In the rows, zero is written as 128.
Turns in one plane each, and the order they were made in; the first pair answered:
A (before |-> after):
[155 119 157 125 108 136 132 137 121 131 126 125  79 131 142 165 107 117
 107 145 105 128  83 122 113 101  98  84 131 117 118 131  86 125] |-> [156 132 152 115 105 133 118 129 114 133 116 116  91 134 148 151 111 127
 103 138 108 121  71 111 103  97  97  85 124 121 120 121  95 126]
[111 143 110 147  69 106 151 146 158  90 137 149  98 119 119 167 129 127
 113 158 120  99 156 177 151 142 166 130 131 127 149 153 145 140] |-> [124 138 109 138  68  96 152 146 140  90 128 155  81 109 114 171 132 123
 113 162 124  90 149 159 154 135 147 134 123 129 151 158 126 128]
[ 85 133  99 148 145 129 135  91  93  68 145 126 177 132 109 171  97 134
 164 130 150 131 105 137 117 127 133 157  93 119 118  80 153 127] |-> [ 82 128 101 154 148 132 143  96 101  67 152 129 174 132 106 177  94 129
 166 134 147 137 113 147 121 130 138 157  99 118 118  83 151 128]
[139 171 117  95 114 125  65 123 112 126 110 100 113 142 130  87 144 134
 106 121 115 101 120 107 116 132 114 107 127 160 149 132 178 118] |-> [121 172 121 109 116 140  71 127 140 129 124  95 132 156 134  88 139 136
 106 120 111 115 135 133 117 144 136 101 140 156 147 128 197 133]
J (before |-> after):
[118  98 139 116  92 187  87 128 171 160 121 137 118 131 150  67 160  98
  95 156 129 127 160 127  82 114 172 114 126 159 137 127 160 163] |-> [112 123 125 105 100 179  73 103 131 149  98 131 141 133 139  71 175  98
 110 145 145  99 123 103  76 108 171 131  88 160 137  92 155 135]
[120 115 129 139 136 125 138 144 137 120 132 144 128 147 123 128 131 131
 154 110 130 138 155 152 138 141 133 139 135 135 129 139 122 157] |-> [118 127 127 136 136 128 128 136 137 122 128 132 146 151 129 115 133 139
 150 102 130 136 150 150 130 139 140 137 132 137 130 129 136 164]
[151 129 145 113 116 134 114 143 106 146 105 102 122 109 141 116 151 147
 119 131 110 122 136 119 132 123 106 122 137 147 113 128 138 161] |-> [151 133 141 111 119 132 112 136  93 143  98 102 126 106 136 120 155 146
 125 130 116 114 125 113 132 122 106 128 127 149 112 120 132 152]
[ 97 147 129 156 169 149 135 113 144 144 121 137 150 134 107 126 144 106
 123 128 110 100 101 127 111 162 161 144  85 104 120  72 157 121] |-> [102 127 134 162 173 142 155 121 136 141 126 155 122 123  93 150 143  91
 131 139 112 100 107 125 125 161 150 147  86  99 119  86 128 105]
X (before |-> after):
[138 100 104 134 145 152 129 113 125 129 100 131 127 120 120 108 134 144
 119 134 123 122 110 116 120 110  99 125 131 143 119  97 117 150] |-> [140  97 107 134 144 154 129 116 131 131 102 131 124 121 123 106 132 147
 114 137 120 127 116 120 120 109  99 121 138 144 120 103 119 155]
[101 121 129 122 127 132 115 111 123 137 118 145 125 142 147  86 124 149
 137 135 125 136 129 148 121 118 123 130 112 100 147 110 156 106] |-> [108 109 135 126 125 131 123 123 134 141 127 152 105 136 148  87 119 144
 132 142 119 145 142 154 125 117 117 125 126  99 149 129 150 112]
[111 157 110 127 128 150  89 112 131 129 123  99 172 149 138 118 139 137
 123 120 124 116 126 136 126 132 159 155 131 131 117  91 145 134] |-> [131 120 129 136 119 150 105 144 165 140 147 114 123 140 144 117 124 133
 105 138 107 144 169 154 137 130 145 136 174 130 118 140 136 158]
[144 151 105 116 132 188 105 150 182 127  58  83 169 157 191  36 114 185
 147 157 116 121 149 149 110 130 164 120 160 118 130 130 226 161] |-> [175  71 128 137 136 165 167 201 179 125  88 149  52 120 155  97 102 137
 152 200 107 136 197 152 159 124 116 116 193 108 129 204 139 133]
U (before |-> after):
[105 124 109 142 132 109 163 114 123  96 140 141 152 133  83 156 130 116
 179 149 151 119 102 151 140 141 167 153 105 116 130 107  94 126] |-> [ 96 132 115 146 125 125 156 119 162 103 151 124 173 147 103 131 123 132
 164 143 138 139 122 178 128 149 188 138 130 119 130 111 133 162]
[154 109 122 109 128  97 127 159 106 113 106 136 106 103 103 109 123 139
 121 120 134 120 129 121 121 108 117 122 132 129 118 125 110 120] |-> [135 118 117 117 137 101 134 149  97 104 105 138 128 109  93 125 125 132
 138 118 140 113 119 126 126 116 132 134 117 123 116 104 108 104]
[102 126 126 110 153  99 147 104  98 152 111 137 133 107 113 165 167 103
 155 125 124 130  81 108 121 137 118 117  80 133 124 101 110  99] |-> [ 78 139 125 120 155 119 144  98 127 152 121 121 172 126 122 156 160 112
 155 118 119 143  89 134 116 153 151 112  90 130 121  85 146 117]
Pairs:
Between the rows of a pair lie two turns.
[119 117 110 119 139 150 133  97  95 169  80  91  81 106 128 150  87 141
 101 157 110 110 115  88 113 112 131 155 110 160 118 105 119 102] |-> [120 119 110 118 138 150 131  94  96 169  79  88  83 107 130 147  87 144
 100 155 108 109 114  87 111 111 132 154 111 159 118 104 122 105] | X, J
[174 154 118 108 148 123  94 149 161 117 130 122 135 114 141  99 165 126
  83 118 109 121 138 106  74 118 104 121 134 165 118 100 175 112] |-> [187 140 121 107 148 113 101 157 150 117 129 133 108 103 133 109 166 120
  84 126 111 118 140  94  83 113  87 121 134 166 120 114 151 103] | U, X
[142 125 129 124 100 137 108 115 104 165 131 106 137 119 153 113 129 136
 126 130 135 126 143 137 105 111 112 114 128 130 129 137 127 143] |-> [131 133 125 125 103 141 108 106 101 160 128 102 153 124 151 114 130 136
 133 126 137 123 134 139 105 114 122 118 121 128 128 124 132 139] | J, A
[144 140 100 117 113 123  87  96 112 103 101 102  90 144  95 113 147 153
 127 128 116 123 116  96 125 114 128 114  97 119 137 156 134 109] |-> [125 135  97 132 126 128 110  94 108  92 110 116  95 146  76 142 146 137
 146 135 120 119 114 108 139 127 140 125  91 110 132 145 118  89] | J, U
[114 124 143 142 145 126 161 118 115 117 143 141 143 131 112 173 116  87
 132 149 123 117 119 138 144 135 136 142 129 118 126 109 109 124] |-> [116 135 148 140 133 139 144 123 152 128 151 119 162 142 140 138 110 110
 108 141 111 135 134 156 127 137 149 123 154 125 130 116 153 165] | X, X
[120 120 118 129 112 141 127 137 118 125 130 128 105 106 136 131 131 120
 126 135 130 149 160 155 144 137 127 118 144 128 124 139 110 121] |-> [119 137 109 119 116 136 114 118  88 120 109 122 121 106 131 128 141 123
 133 126 141 129 132 136 138 132 124 128 117 131 124 116 108 104] | A, X
[163 110 106 102 105  99 151 155 156 147 154 177  71 144 109 168 146 126
 140 148 137 117 166 111 145 122  99 150 143 103 105 151  67 121] |-> [140 144  86  98 115 101 139 121 119 133 133 165 123 155  97 175 160 125
 164 131 156  90 124  95 139 129 119 172  97 100 103 100  73  91] | A, U
[139 160 121 152 100 116 127 119 196 140 102 136  73 118 195 102 102 125
 141 117 130 140 119 148 140 147 128  81 112 171 175 155 139 127] |-> [143 175 113 138 102 109 113 104 169 136  84 130  80 116 194  97 113 129
 145 111 139 123  95 125 133 140 120  90  90 176 177 138 133 112] | J, U
[ 95 149 116 144 120  94 109 109  97 110 111 136 130 136 132 124 124 140
 154 141 120 114 119 119 130 122 124 134 112 115 113 130 127 118] |-> [ 91 145 124 150 113 106 108 122 133 119 125 129 134 144 147 111 113 149
 142 141 107 134 140 142 127 128 137 120 139 116 114 143 150 145] | X, A
[133 118  97 148 108 144  80 159 103 147  54 143  79 128 153  86 142 164
 115 120 177 136  78  82 114 124 135 145 110 163 137 108 164  93] |-> [132 113 106 155 102 156  80 171 141 155  70 137  82 134 171  71 131 172
 101 121 164 158 102 104 110 128 146 130 138 163 137 122 188 123] | U, X
[125 134 117 107 116  91  78 125 121 136 103 145 126 109 145 128 117 152
  84 113 123 133  92  86  81 118 119 118 134 138 147 112 128 123] |-> [105 135 110 120 129  94  98 116 104 122 107 159 137 110 121 162 119 132
 112 117 134 124  81  91  96 130 131 136 114 128 142  94 108  91] | J, U
[133  86 148 147 142 115 156 149 158 140 159 125 110  92 135 183 119 119
  94 182 107 132 153 148 140 139 134  99 156 116 165 152 112 130] |-> [129  96 136 142 152 105 159 129 113 128 142 134 117  87 113 204 133 106
 117 180 124 106 121 123 146 136 129 121 117 113 165 127  85  90] | A, U
[161  88 108 119  89 137 144 165 131 146 126 156  51 128 126 125 117  95
  89 168 158 166 133 138 129 116 121 145 141 140 106 202 114 189] |-> [152 106  91 110 105 125 145 138  69 126 102 165  67 122 100 153 134  81
 121 164 181 129  86 107 134 116 117 174  90 138 106 162  83 136] | A, U
[112 140 120 130 139 132 133 109 100 116 117 124 162 151 118 145 134 130
 142 115 142 109  99 115 131 133 145 136  91 121 137  83 128 112] |-> [124  95 142 151 133 135 166 150 143 125 153 150 105 140 116 161 116 113
 129 139 123 142 150 144 151 139 134 118 140 117 135 139 110 132] | J, J
[177  60 178 127  94  93 180 212 178 119 162 169  45 105 109 152  88 124
 138 137 135 167 209 137 156 105  96 107 153 145 156 149  80 122] |-> [ 85 152 134 141 131 126 166 128 134  81 135 128 210 156  86 174 111 128
 203  99 172 124 125 145 144 143 184 158  60 133 145  12 126  69] | X, U
[126 116 133 144 134 126 143 147 130 127 134 141 106 121 116 136 132 110
 134 133 129 122 143 142 133 131 118 131 126 125 119 138 112 108] |-> [116 144 126 136 129 139 119 131 143 132 125 114 149 136 136 107 133 133
 127 117 127 122 135 145 114 133 136 127 121 131 121 116 155 130] | X, X
[106 141 139 141 117 108 130 104 110 133  96 113 141 155 128 152 141  98
 175 129 155 105 130 118 141 115 119  97 146 106 117 104 123 125] |-> [121 140 146 131 104 110 116 113 136 147  98 101 133 157 150 121 134 115
 153 125 142 119 147 120 127 108 113  80 169 113 120 124 145 158] | X, U
